In the rows, 128 means zero.
One turn moves each row of this set onto another row. After a few examples, where does it send each row asked below?
Nizal: [166 181 128 115 137 106 141 119 143 102  97 117 121 148 158 126 142 142
  98 125 128 121 136 114 144 151 129 117 101 133 133 150]
tikad: [135 149 141 102 103 116 115 129 126 123 103 133 146 137 119 116 125 114
  85 114 146 125 117 124 165 147 131 134 134 112 117 129]
Pade: [103 137  98 156 141 130 106 124 154  96 128 139 120 124 139 122 133 140
 112 173 152 140 128 109 142 143 135 130 102 123 128 120]
pizi: [133  99 135 162 142 114 141 104 129 136 123 162 155  87 138 104 180 116
 104 148 122 148 151 111 150 107 135 157 111 146 147 149]
fosel: [130 106 124 126 144 115 102 117 144  88 136 139 110 134 155  92 159 117
  76 132 123 108 141 101 104 101 146 111  95 149 138 136]
zif: [128 107 133 165 153 115 134 102 140 134 126 167 152  99 144 103 175 108
 101 135 136 143 146  91 157 108 139 147 114 163 142 159]
mezi: [141 139 130 104 130 142 153 100 142 105 119 143 143 137 119  92 170 152
 109 112 128 127 112 122 166 152 132 152 137 137  99 148]
dibem: [139 166 145 159 162 136 147 108 109 110 107 109 128 134 118 115 127 138
  94  94 153 123 121 129 117 131 136 163 118 131 111 123]
nati: [145 160 119 151 150 148 133 106 100 122  98 139 155 115 101 123 147 149
  82 123 128 135 145 139 114 140 135 162 112 127 125 134]
Zavov: [126 101 125 161 133 124 143 109 137 130 123 165 155  90 127 108 184 112
  94 138 123 138 142  98 153 100 141 143 124 151 145 138]
Dip: [150 161 136 136 140 143 125 102 117 111 108 121 129 108 117 117 150 146
  86 109 122 131 113 104 115 142 150 165  79 105 121 121]
Korob: [156 110 128 149 150 105 120 100 117 108  90 126 126 118 194 134 158 104
 104 120 134 125 116 127 143 105 124 117 141 157 114 125]
tazu: [132 108 140 127 135 109 117 112 155  90 139 131 109 134 152  91 154 121
  86 134 119 122 137 103  98  96 140 125  85 125 149 132]
ter: [148 147 125 147 136 131 144 146 102 123 137 148 128 112 150 101 165 113
 122 102 140 133 128 129 153 167 127 154 110 158 104 137]
zifo: [153 133 141 122 125 126 118 105 127 143 139 140 130 111 128  97 145 145
 102 104 148 100 180 115 124 144 152 137 119 108 134 153]
Laga: [137 158 143 118 123 140 125 111 146 118 125 165 141 103 134  88 136 134
 108 132 150  91 116 145 127 148 127 133 108 113 100 134]
Tavo: [127 117 131 128 137 118 115 109 156  85 139 131 111 132 150  99 160 122
  89 134 120 106 124  91 105  85 141 111  99 128 138 124]
Ratak: [153 105 105 164 142 151 144  77 155 101 130 152 137 105 143 126 125 150
 115 114 146 131 129 113 164 115 128 129 126 111 138 140]
diz: [134  83 122 159 119 140 138 126 139 106 120 109 123 112 151 117 139 139
  74 114 133 147 125 120 146 153 146 120 129 128  99 102]
Niz: [142 110 129 151 150 102 135 105 115 102  92 111 127 130 187 123 152 110
 113 122 138 137 122 145 134 102 111 124 139 157 129 123]
luni: [135 119 128 158 143 111 134 114 122 108  90 120 128 127 179 128 163 102
 107 128 141 126 114 136 141  97 117 115 152 157 119 110]

Ratak moves to diz
Tavo moves to Zavov
Now find these:
zif moves to Korob
Niz moves to tazu
Dip moves to nati
zifo moves to ter
mezi moves to tikad

One turn moves each row of this set onto another row. After a few examples, where does it send each row asked below?
Veno: [109 147 100 131 126 123 101 123 133 124 132 122 108 109 103 114 118 122
 116 154 140 125 166 103 103 125 112 134 118 175 115 147 152 134  93 118
 153 128 133]
ruzu: [110 112 131 166 177 134 142 133 125 121 108  81 135 117  92 142 116 105
 137 147 140  86 110 159 131  85 135 119 136 164 145 140 156 134 116 122
  95 143 124]
bivub: [ 65 138 115 137 167 122 157 141 155 144 138 126 114 164  87 141 132 103
 112 107 157 112 146 153 121 129 151 126 100 166 148 168 144 122 116 108
 147 136 134]
mopap: [ 83 106 102 151 172 135 143 137 112 125 145 137  87 141 125 165 138 127
 118 163 110 101 138 120 166 122 179 135 117 152 136 152 130 139 108 115
 127 147 113]
gosi: [ 74 110 118 156 128 119 109 124 140 100 143 127 110  91 140 156 155 116
 129 165 156 132 148 133 153 131 117 119 104 175 150 135 153 136 133 123
 137 130 147]
Fus: [135 115 124 156 138 130 133 132 123 129  87 123  76 127 114 152 131 117
 136 145 130 138 143 140 130 135 128 147 136 170 100 155 173 119 112 136
 183 141 124]
Kegum: [106 108 121 172 168  96 110 150 162 124 125 120  87 114  99 160 149 128
 148 162 142 112 129 149 143  88 138 133 124 160 102 138 169 114 160  93
 118 132 117]
poro: [107 117 148 166 123 158 134 131 158 128 139 140  90 100 146 146 130 121
 112 133 132  90 170 133  96  99 137 141  95 156 113 140 156 132  98 133
 110 130 109]
sutan: [110 126 137 159 153 135 122 137 128 116 113 123  94 139 103 158 151 109
 117 135 118 100 138 188 106 122 152  98  78 169 125 186 131 113 148 120
 131 124 135]
varu: [107  95 106 137 150 128 145 161 171 113 129 114 107  74 121 157 133 118
 137 121 168 114 145 169 126 111 142 109  97 144 150 130 129 103 129 102
 126 129 134]
Leza: [102 123 137 158 153 140 126 133 164 110 116 159  56 111 137 138 140 125
 109 154 144  97 174 123 130 126 132 131 106 181 123 139 132 113 104 118
 117 157 139]
kuz: [125 112 131 159 107 125 127 135 146 111 135 125 138 120 117 176 154 105
 124 125 156 117 160 153 136 112 132 100 116 159 128 145 169 166 104 112
 114 132 137]
samu: [101 111 119 142 143 141 143 154 127 122 114 102  91  99 130 148 137 130
 126 145 144 101  99 149 120 128 157 105  76 170 142 149 106 129 143 122
 118 130 128]
danis: [ 86 145 116 134 159 130  92 152 133 149 112 134 131 115  93 150 147 101
 115 139 111 119 131 140 109  94 147 144 116 170 149 137 124 100 141 109
 105 142 125]
fogez: [112 135 131 181 168 102 114 128 151 117 109 137 113 116 109 143 122  94
 152 140 148  91 148 171 141 104 148  91 101 154 143 181 126 111 118 102
 151 122 144]
Geg: [111  84 104 184 154 121 159 132 107 139 148 128 111 137  98 149 106 144
 126 169 148 116 151 131 153  89 155 129 137 149 127 130 143 153 107 105
 126 134 128]
Popa: [ 99 109  86 164 155 134 140 123 126 169 115 125 105 132  95 137 113  79
 140 119 158 132 135 134 138  92 136 114  93 181 139 154 121 119 126 111
 162 146 150]
Kef: [131 128 109 117 136 149 134 120 141 150 118 107  96 118 116 109 136 100
 112 162 137 131 148 128 114 116 118 127 112 175 124 155 150 133  99 132
 165 158 116]
fisub: [ 92 109 136 144 150 138 132 132 115 163 126 161  96 115  75 113 126 125
 118 130 146  87 160 165 105 118 121 126 137 169 142 183 132 127  92 107
 136 138 107]
zos: [134  87 124 181 117 134 133 131 118 157 124 125 121 127 107 166 115  93
 142 105 137 120 111 151 134 110 133 112 125 170  96 147 138 149 126 120
 139 131 138]
sife: [107 113 107 158 122 154 145 128 129 158 108 144 100 111  94 141 117 135
 152 151 174 112 175 145 129  90 121 128 138 170 128 179 129 105 102 106
 140 138  98]
gam: [ 77 141 127 150 171  93 123 160 130 119 124 117 108 101 101 149 135  98
 117 138 130 101 104 130 137  95 147 138 114 142 127 144 156 121 123  92
  91 129 104]
buzi: [107 109 136 157 123 116 132 141 134 122 135 120 128 113  98 150 127 122
 113 123 152 138 157 189 102 107 123 127 116 136 119 131 115 109 143  91
 113 113 137]
Ruvav: [ 98  94 123 188 115 152 159 126 118 138 109 122  91  99 134 158 106 128
 143 142 147 107 157 135 123  87 124 146 114 146 108 151 144 118 103 129
 124 121  92]
gaz: [100  97  99 130 151 113 159 138 149 148 116 102 106 127 114 121 127 109
 114 132 115 102 152 140 116 138 131 131 129 135 125 143 159 140  72 135
 148 138 108]
madu: [ 99 111  93 152 129 114 136 144 141 126 104 123  93 123 102 134 120 127
 123 138 121 131 159 130 131 151 118 146 145 167  93 131 149  91 104 142
 156 123 133]
zivet: [111 117 112 147 137 139 130 169 153 129 161 162  97  98 113 160 152 130
 119 146 132 119 151 136 164 103 179 138 125 176 128 132 162 100 118 133
 141 138 126]
pomas: [125 119 125 175 163 147 131 147 131 141 138 167 126 137  86 141 112 122
 138 152 145 112 163 148 156  94 163 135 152 182 143 144 151 104 107 130
 162 135 147]
tagi: [106 135 140 184 135  96 124 123 114 134 117 122 126 114 112 127 105 121
 140 150 158 118 123 155 132 108 132 115 115 146 130 145  88 134 129  93
 125 113 140]
fef: [ 95 125 131 148 171 164 122 123  92 124 167 143 114 140  92 134 116  86
  95 152 110 107 148 150 133 104 146 133 117 173 136 168 146 114 110 125
 137 140 127]
selu: [ 77  96 139 163 170 121 139 132 110 129 105 159  54 113 107 126 126 121
 106 140 128  86 147 146 133 146 122 133 130 170 132 157 125 124  97 117
 126 147 130]
dis: [119 126 139 169 152 125 108 138 139 141 120 108 123 115  88 128 156 125
 128 167 144 111 135 166 112  64 135 130 113 184 139 128 168 133 150 126
 113 132 132]
Varuk: [114 122 118 154 152 105 126 129 124 120 111 118 100 120 114 143 120 120
 129 130 127 105 157 124 105 131 137 139 125 134 122 157 184 167  76 118
 164 122 115]
tar: [106 102 105 156 184 141 111 136 153 132 100 114 125 134  95 174 120 111
 152 145 117 103 130 153 131 108 140 129 149 164 135 143 128  92 142 106
 113 156 131]
Pakun: [108 100 117 155 128 143 135 139 109 127 190 130 108  98  95 139 122 111
  86 152 135 126 151 145 131  78 138 132 113 163 112 137 173 127 118 119
 118 129 119]
nofu: [ 52 115 142 151 151 114 133 141 143 122 154 128 100 130 122 149 132 128
 118 133 134 113 112 150 133 165 133 141 118 171 126 150 143 118 146 129
 147 118 130]

Kef moves to gaz
zos moves to Popa
Now find these:
fisub moves to selu
fogez moves to sutan
ruzu moves to tar
mopap moves to zivet

One turn moves each row of this set onto another row. After a few examples, where does it send each row asked below?
bizar: [116 150 113 124 105 111 186 119 116  96 116 166 113]
tada: [135  98  98 155 120 133 143 131 123 109 134 144 163]
Sed: [116 127 137 119  88 137 173 171 134 121 113 125 131]
Fude: [ 70 138 138 137 116 125 156 136 143  98 104 117 126]
fen: [145 129 137 139  93 135 192 144 123 119 117 155 126]
kiru: [ 86 154 116 131 125 114 173 108 122  89 100 142 117]
febo: [130 113  90 144 139 119 152 139 122  97 131 152 175]
Nifin: [ 94 161 123 115 119 109 162 112 145  92 111 153 132]
vesog: [125 126  76 117 138 134 148 112 126 101 113 125 163]
nuv: [135 132 130 144  95 123 195 157 109 112 103 140 143]
Mub: [125  93 101 159 138 137 152 143 122 104 137 149 151]
gibov: [122  93 102 149 127 153 139 127 130 113 131 126 143]
Gifog: [117 108  86 127 139 153 142 115 133 109 117 114 140]
pob: [136 121  85 134 127 121 147 121 119 101 123 144 178]
vopa: [120 126 145 125  96 149 174 161 147 124 110 123 132]
Disa: [128 151 124 132 109 111 185 113 123  99 116 175 128]
Gigun: [126 152 114 136 111 113 197 120 104  97  98 154 129]
kabak: [116  95  97 143 147 156 153 137 130 110 125 126 134]
mibo: [114 115  81 119 157 149 156 130 131 103 112 118 148]
norur: [ 87 147 138 112 111 133 154 141 160 107 108 119 135]
Popi: [101 125 146 145  96 132 169 168 132 112 107 115 142]
Nudu: [123 127  78 119 150 128 154 131 127  95 115 133 170]
tuz: [140 133 124 125  89 128 195 149 113 117 114 153 120]
volun: [ 81 141 135 113 101 126 156 150 151 106 116 123 130]
rit: [ 82 153 122 116 111 111 160 120 138  89 118 150 118]

vopa moves to Disa
Nudu moves to kabak
Now find these:
Gifog moves to tada
volun moves to tuz
Gigun moves to Fude

One turn moves each row of this set onto another row. After a few examples, where does it send each row asked below?
med: [140 129 134 162 120 120 148 131 101 115 127 115 153 109  97 142 139]
panu: [111 117 116 126 122 125 167  95 127 127 106 112 151 137 131 145 141]
lubu: [142 141  92 136 139 126 103 114 161 145 138 129 133 129 108 130 117]
bogo: [151 139 142 108 132 144 142 133 144 115 116  82 134 150 129 143 119]
fof: [135 135 114 120 162 130 138 128 133 138 124 121 102 113  91 115 138]
Nok: [123 117 136 161 109 125 129  99 134 106 109 128 145  99  99 129 122]
befa: [117 102 129 148 127 139 143 103 160 121 101 123 122 146  93 123 127]
tus: [133 109 142 148 138 138 104 132  98 137 138 147 135 117 139 122 104]
sobu: [112 119 131 120 103 129 121 111 118 136 125 112 144 113 141  84 114]
nidos: [137 111 135 139 138 150 145 142 129 115 121 123 110 172 159 125 145]
Far: [145 136 126 157 159 136 120 136 101 135 141 122 132 110 130 140 110]
kidof: [117 132 112 149 103 127 116 132 138 125 145 139 113 164 160 122 141]
nimum: [137 131 124 119  96 121 117 129 175 147 144 110 133 132 122 107 120]
goz: [144 131 145  97  98 128 132 148 123 109 112 138 144 132 108 147 151]
vaf: [135 126 145  80 126 139 133 106 139 138 110 114 123 132 142 129 144]
gofop: [136 122 124 154 128 126 141 125 121 138 126  99 138 162 100 153 153]
Pid: [138 118 137 140 146 144 106 113 126 135 123 129 123  96 117 122  91]
fofog: [130 167 113 123 126 134 147 147 141  94 132 119 115 152 127 144 120]
seku: [143 130 134  76 122 134 134 133 109 136 125 127 111 145 119 122 137]
rida: [135 120 133 165 126 127 111 127 100 101 126 122  93 122 122 128 154]
meris: [130 125 112  89 107 130 115 119  91 138 129 122 135 140 136 118 126]
feken: [124 126 120 159  89 135 133 125 150 111 112 114 136 119 161 111 151]
nase: [142 101 140 100 123 135 120 107 149 149 119 123 124 155 145 138 146]
zaso: [133 124 125 126 151 141 129 113  93 132 121 128 121  97 145 134 111]
liti: [127 123 138 163 112 116 132 136 136 104 132 126 153  92 134 106 123]
tuge: [110 150 125 117 133 124 137 135  93 108 130 147 152 136 140 139 124]
ren: [136 124 148 136 126 139 107 117 185 142 124 127 139 138 130 114 128]
kitar: [116  99 148 147 100 134 143 129 116 122 117 120 154 165 113 115 123]
Puger: [153 118 122 131 112 124 136 138 161 148 126 124 135 110 115 123 171]
rera: [116 130 107 154 115 133 117 119 139 125 135 145 117 152 171 107 135]
Sep: [146 148 107 140 141 145 119 148 128 114 128 104 110 145  96 113 108]
Tilo: [134 126 124  76 111 132 144 132 133 131 124 125  98 138 121 118 140]
sefe: [135 139 132 148 104 144 113 135 137  84 103 125 103 144 120 146 144]
mulo: [124 139 121 169 132 131  82 120 132 129 138 126 112 147 110 128 126]
saf: [137 105 133 132 132 112 117 114 130 134 127 149 112  97 109 129 160]
nifa: [135 164 122 135 133 147 131 146 133  87 123 121 113 154 123 130 108]
Bedeb: [126 129 148 154 125 143 128 146 133 118 132 138 135 169 163 114 142]
tel: [136 142 145 118 116 114 125 123 110  96 123 115 147  96 114 150 125]
Sug: [127 110 121 148 118 123 144  95 104 127 112 121 123  99 109 139 155]
Geb: [147 159 140 125 147 145 143 143 130 112 121  93 120 151 132 145 141]
Puv: [147 137 116 119 117 122 116 118 167 160 142 113 145 120 122 111 128]
tunon: [111 119 102 129 122 137 135 130 117 115 124 157 134 142 157  97 119]
Razi: [124 102 143 169 111 126 127 123 103 112 119 150 130 125  99 129 142]
Dap: [140 124 136 145 131 137 131 131 182 126 131 123 158 149 147 130 117]

tus moves to Far
Nok moves to Razi
panu moves to befa
Now find these:
Dap moves to nidos
liti moves to rida
goz moves to Puger
fofog moves to Tilo
lubu moves to tunon
Geb moves to vaf
tuge moves to fof
rera moves to nifa

